[[131 118 128 103 120]
 [135 128 132 103 120]]
:
[[118 128]
 [128 132]]

[[117 128 110 121]
 [135 125 152 150]]
:
[[128 110]
 [125 152]]

[[131 132 133 130 134]
 [142 144 102 137 137]
 [135 135 128 138 135]]
:
[[132 133]
 [144 102]]

[[111 146 151]
 [125 133 125]
 [129 116 120]]
:
[[146 151]
 [133 125]]

[[133 132 132 121]
 [124 118 131 152]
 [133 128 128 127]
 [127 127 132 126]]
:
[[132 132]
 [118 131]]

[[121 120 126 116 121]
 [138 123 107 132 131]
 [121 123 127 117 121]]
:
[[120 126]
 [123 107]]

[[113 128 121 136]
 [117 117 113 106]
 [120 120 134 149]]
:
[[128 121]
 [117 113]]

[[123 114 134 122]
 [115 124 145 107]
 [136 133 132 135]
 [113 133 109 121]]
:
[[114 134]
 [124 145]]

[[142 100 152]
 [157 110 150]
 [147  98 155]]
:
[[100 152]
 [110 150]]
---
[[116 151 119]
 [142 141 123]
 [106 106 132]]
:
[119 141 106]

[[131 117 123 137 125]
 [127 124 123 128 130]
 [104 117 146 123 125]
 [149 129 141 117 115]]
:
[125 128 146 129]

[[103 130 126 127]
 [116 121 124 130]
 [123 128 129 121]
 [127 136 126 127]]
:
[127 124 128 127]

[[147 150]
 [153 122]]
:
[150 153]

[[128 124 141 156]
 [123 127 134 133]]
:
[156 134]

[[117 152]
 [122 127]
 [136 131]]
:
[152 122]

[[113 151 128 116]
 [148 130 136 123]
 [151 129 129 119]
 [136 113 125 119]
 [143 119 119 120]]
:
[116 136 129 136]

[[130 133 133 118]
 [107 113 117 135]]
:
[118 117]

[[130 127 129]
 [152 146 103]
 [108 128 153]
 [141 138 100]]
:
[129 146 108]
---
[[126 130 129 139 108 108 117 137 137]
 [140 111 121 157 118 102 108 137 143]
 [119 149 132 124 126 131 148 111 110]
 [125 144 130 136 125 124 149 109 116]]
:
[[140 111 121 157 118 102 108 137 143]
 [126 130 129 139 108 108 117 137 137]
 [125 144 130 136 125 124 149 109 116]
 [119 149 132 124 126 131 148 111 110]]

[[140 148 143 127 118 114 126 115]
 [142 116 123 107 133 112 116 128]
 [151 141 124 142 109 126 123 110]
 [143 118 148 128 132 123 133 119]
 [134 142 131 154 131 133 128 131]
 [125 133 136 129 127 143 148 154]
 [110 144 124 128 108 138 125 130]]
:
[[151 141 124 142 109 126 123 110]
 [143 118 148 128 132 123 133 119]
 [142 116 123 107 133 112 116 128]
 [140 148 143 127 118 114 126 115]
 [134 142 131 154 131 133 128 131]
 [125 133 136 129 127 143 148 154]
 [110 144 124 128 108 138 125 130]]

[[145 115 118 116 142 149]
 [135 125 129 113 129 149]
 [131 127 143 126 129 131]
 [138 122 131 119 134 149]
 [123 128 152 138 130 104]
 [148 114 126 114 144 150]
 [146 116 131 118 142 148]]
:
[[148 114 126 114 144 150]
 [146 116 131 118 142 148]
 [145 115 118 116 142 149]
 [138 122 131 119 134 149]
 [135 125 129 113 129 149]
 [131 127 143 126 129 131]
 [123 128 152 138 130 104]]

[[151 154 134 143 128 144 128 130 142 143 130 139]
 [114 113 119 116 127 115 131 130 117 113 127 116]
 [145 143 141 139 123 140 128 128 133 139 123 135]]
:
[[151 154 134 143 128 144 128 130 142 143 130 139]
 [145 143 141 139 123 140 128 128 133 139 123 135]
 [114 113 119 116 127 115 131 130 117 113 127 116]]

[[125 137 134 140 146 122]
 [126 117 110 115 129 134]
 [151 156 131 147 115 121]
 [128 139 123 143 145 118]
 [131 127 108 132 128 113]
 [135 131 128 133 118 110]]
:
[[151 156 131 147 115 121]
 [135 131 128 133 118 110]
 [131 127 108 132 128 113]
 [128 139 123 143 145 118]
 [126 117 110 115 129 134]
 [125 137 134 140 146 122]]

[[149 115 138 131 122 143 119 143 133]
 [123 118 139 150 133 136 102 126 133]
 [107 132 142 126 133 125 129 108 131]
 [138 149 130 114 108 138 113 121 111]
 [130 116 146 137 130 135 119 124 139]
 [122 117 132 122 143 113 150 113 143]
 [118 138 114 134 132 115 124 122 121]]
:
[[149 115 138 131 122 143 119 143 133]
 [138 149 130 114 108 138 113 121 111]
 [130 116 146 137 130 135 119 124 139]
 [123 118 139 150 133 136 102 126 133]
 [122 117 132 122 143 113 150 113 143]
 [118 138 114 134 132 115 124 122 121]
 [107 132 142 126 133 125 129 108 131]]
---
[[146 148 112 134 148 125 130 131 118 100 133]
 [133 147 106 131 148 115 137 132 130 117 133]
 [134 144 122 130 135 115 132 135 130 116 133]]
:
[[148 112 134 148 125 130 131 118 100 133 146]
 [147 106 131 148 115 137 132 130 117 133 133]
 [144 122 130 135 115 132 135 130 116 133 134]]

[[113 128 133 129 132 126 137]
 [120 129 134 125 131 128 138]
 [132 129 129 131 122 131 111]
 [142 127 123 124 126 128 129]
 [119 124 132 126 135 124 141]
 [146 124 116 127 128 126 128]
 [108 129 134 132 132 126 133]
 [144 127 123 125 126 129 125]
 [104 138 139 134 123 133 118]
 [133 130 130 130 122 131 112]
 [116 131 131 132 129 129 127]
 [140 129 126 126 124 131 120]]
:
[[128 133 129 132 126 137 113]
 [129 134 125 131 128 138 120]
 [129 129 131 122 131 111 132]
 [127 123 124 126 128 129 142]
 [124 132 126 135 124 141 119]
 [124 116 127 128 126 128 146]
 [129 134 132 132 126 133 108]
 [127 123 125 126 129 125 144]
 [138 139 134 123 133 118 104]
 [130 130 130 122 131 112 133]
 [131 131 132 129 129 127 116]
 [129 126 126 124 131 120 140]]

[[127 128 127 126 131 128 127 127 128 108 151 128 128 128 127]
 [126 128 127 128 122 129 127 127 130 137 100 130 128 128 127]
 [128 128 127 126 139 128 127 127 128 139 111 128 128 129 127]]
:
[[128 127 126 131 128 127 127 128 108 151 128 128 128 127 127]
 [128 127 128 122 129 127 127 130 137 100 130 128 128 127 126]
 [128 127 126 139 128 127 127 128 139 111 128 128 129 127 128]]

[[127 129 103 134 127 126]
 [110 108 134 140 111 111]]
:
[[129 103 134 127 126 127]
 [108 134 140 111 111 110]]

[[139 122]
 [130 156]
 [134 126]
 [133 127]
 [138 123]
 [132 147]]
:
[[122 139]
 [156 130]
 [126 134]
 [127 133]
 [123 138]
 [147 132]]

[[133 132]
 [125 153]
 [139 130]
 [134 103]
 [116 133]
 [122 136]
 [130 125]
 [120 143]
 [122 119]
 [115 142]]
:
[[132 133]
 [153 125]
 [130 139]
 [103 134]
 [133 116]
 [136 122]
 [125 130]
 [143 120]
 [119 122]
 [142 115]]

[[120 134 129 145 132 131 120 131]
 [122 126 145 130 133 137 150 121]
 [134 121 110 123 127 114 128 129]
 [126 122 147 120 117 140 130 120]
 [128 128 135 135 134 120 139 131]
 [124 139 137 138 139 132 132 133]
 [139 124 106 112 119 119 112 130]
 [129 129 125 123 115 137 104 128]
 [129 134 129 122 133 133 132 128]
 [122 129 143 140 127 130 126 129]
 [138 124 113 109 123 123 124 127]]
:
[[134 129 145 132 131 120 131 120]
 [126 145 130 133 137 150 121 122]
 [121 110 123 127 114 128 129 134]
 [122 147 120 117 140 130 120 126]
 [128 135 135 134 120 139 131 128]
 [139 137 138 139 132 132 133 124]
 [124 106 112 119 119 112 130 139]
 [129 125 123 115 137 104 128 129]
 [134 129 122 133 133 132 128 129]
 [129 143 140 127 130 126 129 122]
 [124 113 109 123 123 124 127 138]]
---
[[125 125 125 125 124 125 126 125 124 125 125 125 124 125 124 125]
 [138 125 136 133 120 126 140 121 118 125 137 127 119 121 113 131]
 [106 128 109 113 136 126 103 133 140 126 107 124 137 133 147 116]
 [125 125 125 125 124 125 125 124 124 125 125 125 124 124 124 125]]
:
[[125 125 124 126 124 125 124 124]
 [138 136 120 140 118 137 119 113]
 [106 109 136 103 140 107 137 147]
 [125 125 124 125 124 125 124 124]]

[[129 126 126 131 128 124 122 129 125 128 124 129 127 128 126 126]
 [127 123 122 128 128 116 116 127 114 131 122 127 122 126 126 123]
 [126 136 131 131 127 135 126 116 131 127 132 124 127 139 132 128]
 [124 120 118 125 129 107 111 125 102 134 121 123 116 123 126 121]
 [129 126 126 131 128 125 123 129 126 128 124 129 127 128 126 126]
 [125 121 119 126 129 110 113 126 106 132 121 125 118 124 126 121]]
:
[[129 126 128 122 125 124 127 126]
 [127 122 128 116 114 122 122 126]
 [126 131 127 126 131 132 127 132]
 [124 118 129 111 102 121 116 126]
 [129 126 128 123 126 124 127 126]
 [125 119 129 113 106 121 118 126]]

[[144 118 136 130 140 129 124 133]
 [150 110 147 135 152 134 135 120]
 [142 115 141 127 142 134 127 118]
 [144 117 137 134 142 135 125 129]
 [145 112 146 132 149 129 140 116]
 [132 130 125 126 125 121 124 141]
 [150 110 146 125 148 128 132 119]]
:
[[144 136 140 124]
 [150 147 152 135]
 [142 141 142 127]
 [144 137 142 125]
 [145 146 149 140]
 [132 125 125 124]
 [150 146 148 132]]

[[136 122 129 121 135 103 135 138]
 [135 119 129 116 135 104 132 139]]
:
[[136 129 135 135]
 [135 129 135 132]]

[[105 143 144]
 [127 129 125]
 [129 127 128]
 [128 128 127]
 [129 127 130]]
:
[[105 144]
 [127 125]
 [129 128]
 [128 127]
 [129 130]]

[[128 131 130 129]
 [127 127 126 127]
 [131 116 136 154]
 [128 130 128 129]]
:
[[128 130]
 [127 126]
 [131 136]
 [128 128]]
